Families of rows that turns and mirrors carry onto each other, the same ones carrying the whole set onto itself: the rest of each named row's family, in list order:
5 families of 5 rows:
z826: [ -4   5  18  24  11  -4 -12  -9  -1  23]
z867: [  1  -6  18  12  14  -4   9 -15   4   5]
z778: [ -4   8  13   4   2  29   3 -10 -12  15]
z245: [-1  7 17 18 15 -3 -6 -1 -2 27]
z164: [  5  -6  11   8  -1   8  -4 -23 -12   0]
z448: [ -8   8  13   0   0  25   1  -8 -17  10]
z65: [-6 26 15  2  3 12 -7  2 -3 15]
z59: [ 11   0   9  -6   1   8  -1 -18  -9   3]
z372: [  2  -1  10   9  21  -6   7 -14   1   8]
z902: [ -7   2  19  18  10  -8 -12  -3  -4  22]
z231: [-13  24  17  11   2   9 -10   2  -6  12]
z837: [ -5   4   6   8  13  -9  -4 -17   3   3]
z564: [ -7   0  18  11  17 -10   2 -13  -1   1]
z273: [ 16   4  11  -1   1  11   2 -19  -2   5]
z287: [ -1  -6  16   5  13 -11   5 -11   1   4]
z82: [-4 24 22 14  4 13 -2  4 -4 15]
z901: [-3 17 17  6 -5 12 -9  5 -1 21]
z941: [-11  26  16  15   7  12  -5  -2   0  15]
z455: [ -3   1  19  -2   1  23   7  -6 -14   9]
z429: [-10   6  14  16  15   0 -14  -5  -8  26]
z221: [-6  6 22  4 -7 21  5 -5 -8  0]
z138: [-14   3   9  11  13  -1  -5  -2   1  26]
z847: [ 15  -2  17   2   2   2  -4 -18  -9   1]
z308: [ -1   9  18   9   2  26   4  -9 -18   7]
z453: [ 14   5   9   4   7   9   1 -22 -10   1]

The rest of the family of z273: z826, z867, z778, z941
The rest of the family of z847: z65, z564, z455, z429
The rest of the family of z448: z59, z902, z231, z287
The rest of the family of z138: z164, z837, z901, z221

Families of rows that turns and mirrors carry onto each other, the same ones carrying the whole set onto itself: the rest of each named row's family, in list order:
5 families of 4 rows:
z944: [ 13 -17  -5  10  -7  18  20   5  19   3  12  -1 -15  -8  11   9  -2  -2
   6   8   5  -1  13  13   0  11 -13  -1  11 -17]
z143: [  8 -20  -5   3   8   3   6  -2   1  16  11 -26 -10 -14  17  -1  17   5
  16  -3  -1 -14 -14   1  -6   7  -8 -11  -5  -7]
z3: [ -3  -9 -12   1   4   4  -5  10  -1   5   0  -2   5 -12  20 -11 -14  -4
   8  14  -2  13  -4 -14  15  -2  -5 -13  -3   4]
z171: [ 16   0  -1  -4  -4   7  10  -6   0   4   2   0   5   6   2   1  -8  14
  11  14   9  10  14  -6 -16   6 -20 -25   3 -10]
z756: [  2 -12 -10   3   7   0  10  13   5  15   8 -13 -11 -18  18  10  15   9
  13 -15  -4 -11 -14   4  -4   0  -8  -9   7  -5]
z285: [  8   1  -2 -11   0   4   7  -1  11  10  17   3   9  10   3  -7  -7  12
  11   9   3   9   4   0 -17  -6 -12 -29   2 -13]
z989: [  0  -5 -10   4  -3   1  -3   8 -10   3  -2  -4  13 -11   5  -2 -14  -3
  12  16   3   6  -8 -12   5   4  -3  -7  -9   7]
z856: [ 10 -25  -3   6  -5   2   3  -3  16   5  20   0 -21  -7   5  10   4   6
  12  -2   9  -4   6  12   2   3  -3   2  17 -17]
z992: [  8 -14  -2   7  20  -4   6   8  -5   6   9 -17  -4 -22  15  -4  15   5
  15 -11   0  -7 -12   2  -7   0  -5 -10   8  -2]
z611: [ 12  -7  -6  -9  -1  14   8  -6  14   7   8   2  12   3  -5  -3 -11  16
   4   4   8  -1  17  -2 -15   0 -18 -20   0  -7]
z983: [  2 -16  -3   7   1  11   7   0  24  -1  16   0 -14 -12  14   3   1   1
   3   7   7   5   7  25   2   3  -8   1  14 -16]
z390: [ -6  -3  -9   4  -1   5   1  13   1   3  -4 -11   6  -2  -1  -3 -16   0
   9   8  -5  -3 -11 -16  14  -4   1  -2  -1  -3]
z635: [ 19 -15  -9   2  -9  13   9  -7  12  12   9   6   4  11   1   5  -7   9
  -2  11  10   7   9  -3 -19  -6  -7 -18   5  -8]
z640: [ 11 -22  -1   4   0  11   9   8   7   7  18  -5 -14  -9  11  -4  -3  -5
   4  15  13   7  15  15   1   4  -6   2  19 -22]
z422: [ -5   5  -9   4   2  -1  -5  16 -13   1  -3  -2   3  -9   8   5  -7   6
  11  14   2   4  -9 -14   6  -6  -2  -9   4  -1]
z205: [ 11 -11  -2   5  12  -1  -1  12   5   8  14 -14  -8 -23  10 -13   9  14
  16 -11 -13 -12  -9   0 -11   3  -9  -8   3 -11]
z950: [ 20  -6  -5   1   3  16   0  -3   6  16   7   0   3  -1  -4 -12 -10  19
   0   8   1   2  12  -3 -23   0 -10 -21  -2  -8]
z77: [  1 -18  -4   1   6  -4  -2   8  -3  -4   9 -14  -6 -21  15   1   9   6
  25  -4  -7  -9 -20  -5  -1   0 -14 -10   9 -12]
z162: [  9 -18  -1   5  -4  10   2  -5  22   4  15   1 -18  -6  17  -4  -4   0
   4   3   8   6  13  13  16   9  -2  -4   8  -9]
z206: [  4 -11 -12   1  -3   8   2  10  -6  -1  -7  -6  14  -5   9  -3 -14  -1
   6  16  -3  10 -13 -18  -3  -8 -14 -15   3  -3]

The rest of the family of z611: z989, z992, z983
The rest of the family of z422: z944, z171, z756
The rest of the family of z205: z3, z950, z162
The rest of the family of z640: z143, z285, z390

Families of rows that turns and mirrors carry onto each other, the same ones carrying the whole set onto itself: the rest of each named row's family, in list order:
4 families of 8 rows:
z623: [ 13 -28 -16 -10   9   5  -1  -6  20   7 -15  -8   4   2]
z572: [ -2 -25 -15 -16   5  -8 -10  -2  22   7 -12  -7  10  -4]
z78: [ 16 -11  -8  -6  -2  -6 -22  -1  14   8  -8 -13   8  10]
z41: [ 19 -13 -14  -8   9  -7   0  -7  21  11 -13 -10   0  12]
z166: [ -1  -5 -17 -12   1   1  14  -2   1  16  10   4   3   3]
z482: [ 15 -18 -22  -5  10  -9   2  -8  26   6 -13  -4   3  -3]
z838: [  6 -12  -9  -1   0  -4  -6  10 -18  11   7  -1  13  -7]
z699: [ 18 -13  -7   1  11 -13 -10  -8  22  -6  -5  -7   5 -11]
z721: [ 19  -8   1  -4  12 -12 -10  -8  16  -1  -4 -14   2   5]
z346: [ 11 -16 -15  -3  -3  -6 -24   0  18   2  -7  -7  12  -5]
z291: [ -3 -13 -16  -5  -6 -11  -3  10  -5  15   5   3  20  -8]
z46: [ 16 -18 -18   1   7  -5   7  -9  20   3 -16 -12   0   5]
z60: [  4 -25  -9 -13   5   6 -17  -3  14   2 -10 -11   9  -1]
z691: [ 15 -10  -3   5   8  -8  -8  -9  13  -9  -7 -16   3  -3]
z392: [  2 -14  -9 -10 -12  -4   2   7  -4  14  14   2  12   1]
z469: [ 19 -19  -8  -3  16   2  -3 -11  18  -4  -9  -8   0  -4]
z835: [16 -8 -8  0  0 -8 17 -2  0  9 15  5  3 -1]
z567: [ 15  -1 -13   7   9  -2   2   2 -14   7   7   3   5  -8]
z638: [ -5 -18 -16  -5  -8  -7   0  13 -10  10   8  -2   9  -1]
z574: [ 14  -7 -15   6   8 -16  16   1   0   9   6   6   8 -11]
z708: [ 14 -10 -13   8   4 -12  16   2  -4   3  11   1  -2  -5]
z824: [ -2 -12 -20  -8   5   1   5   7 -13  18   0   2   9  -2]
z449: [ -5 -23 -13 -13   4  -4  -3  -4  16   3 -15 -16   7   4]
z147: [ 8  3 -9 -1 -4  0 -3 -1 -4  6 17  4  6 -3]
z305: [ -5  -7 -23  -7   7  -8  14   2   2  17   1   6  10  -7]
z994: [  5   0 -14   7  -3  -4  -8   5  -9   1  13   0   3  -6]
z462: [ 10 -12 -15  -2  13  -6  18   3 -10  14   3   3   4  -5]
z633: [ 21 -20  -7   1   3   4 -19  -5  14  -2  -7  -9   8  -2]
z410: [ -5  -9 -26  -5   5  -3  16   3  -2  12   4   2  -2   0]
z103: [  8 -17 -12   0  -7  -2 -21  -1  12   1 -11 -16  10   3]
z676: [  3 -18  -6 -20   7  -8  -9  -3  16  10 -10 -15   7  11]
z650: [  7   3 -13   6   2 -10  -6   3  -5   5  10   4  13 -13]

The rest of the family of z392: z78, z41, z166, z721, z835, z147, z676
The rest of the family of z60: z623, z838, z469, z567, z824, z462, z633
The rest of the family of z410: z46, z691, z638, z708, z449, z994, z103

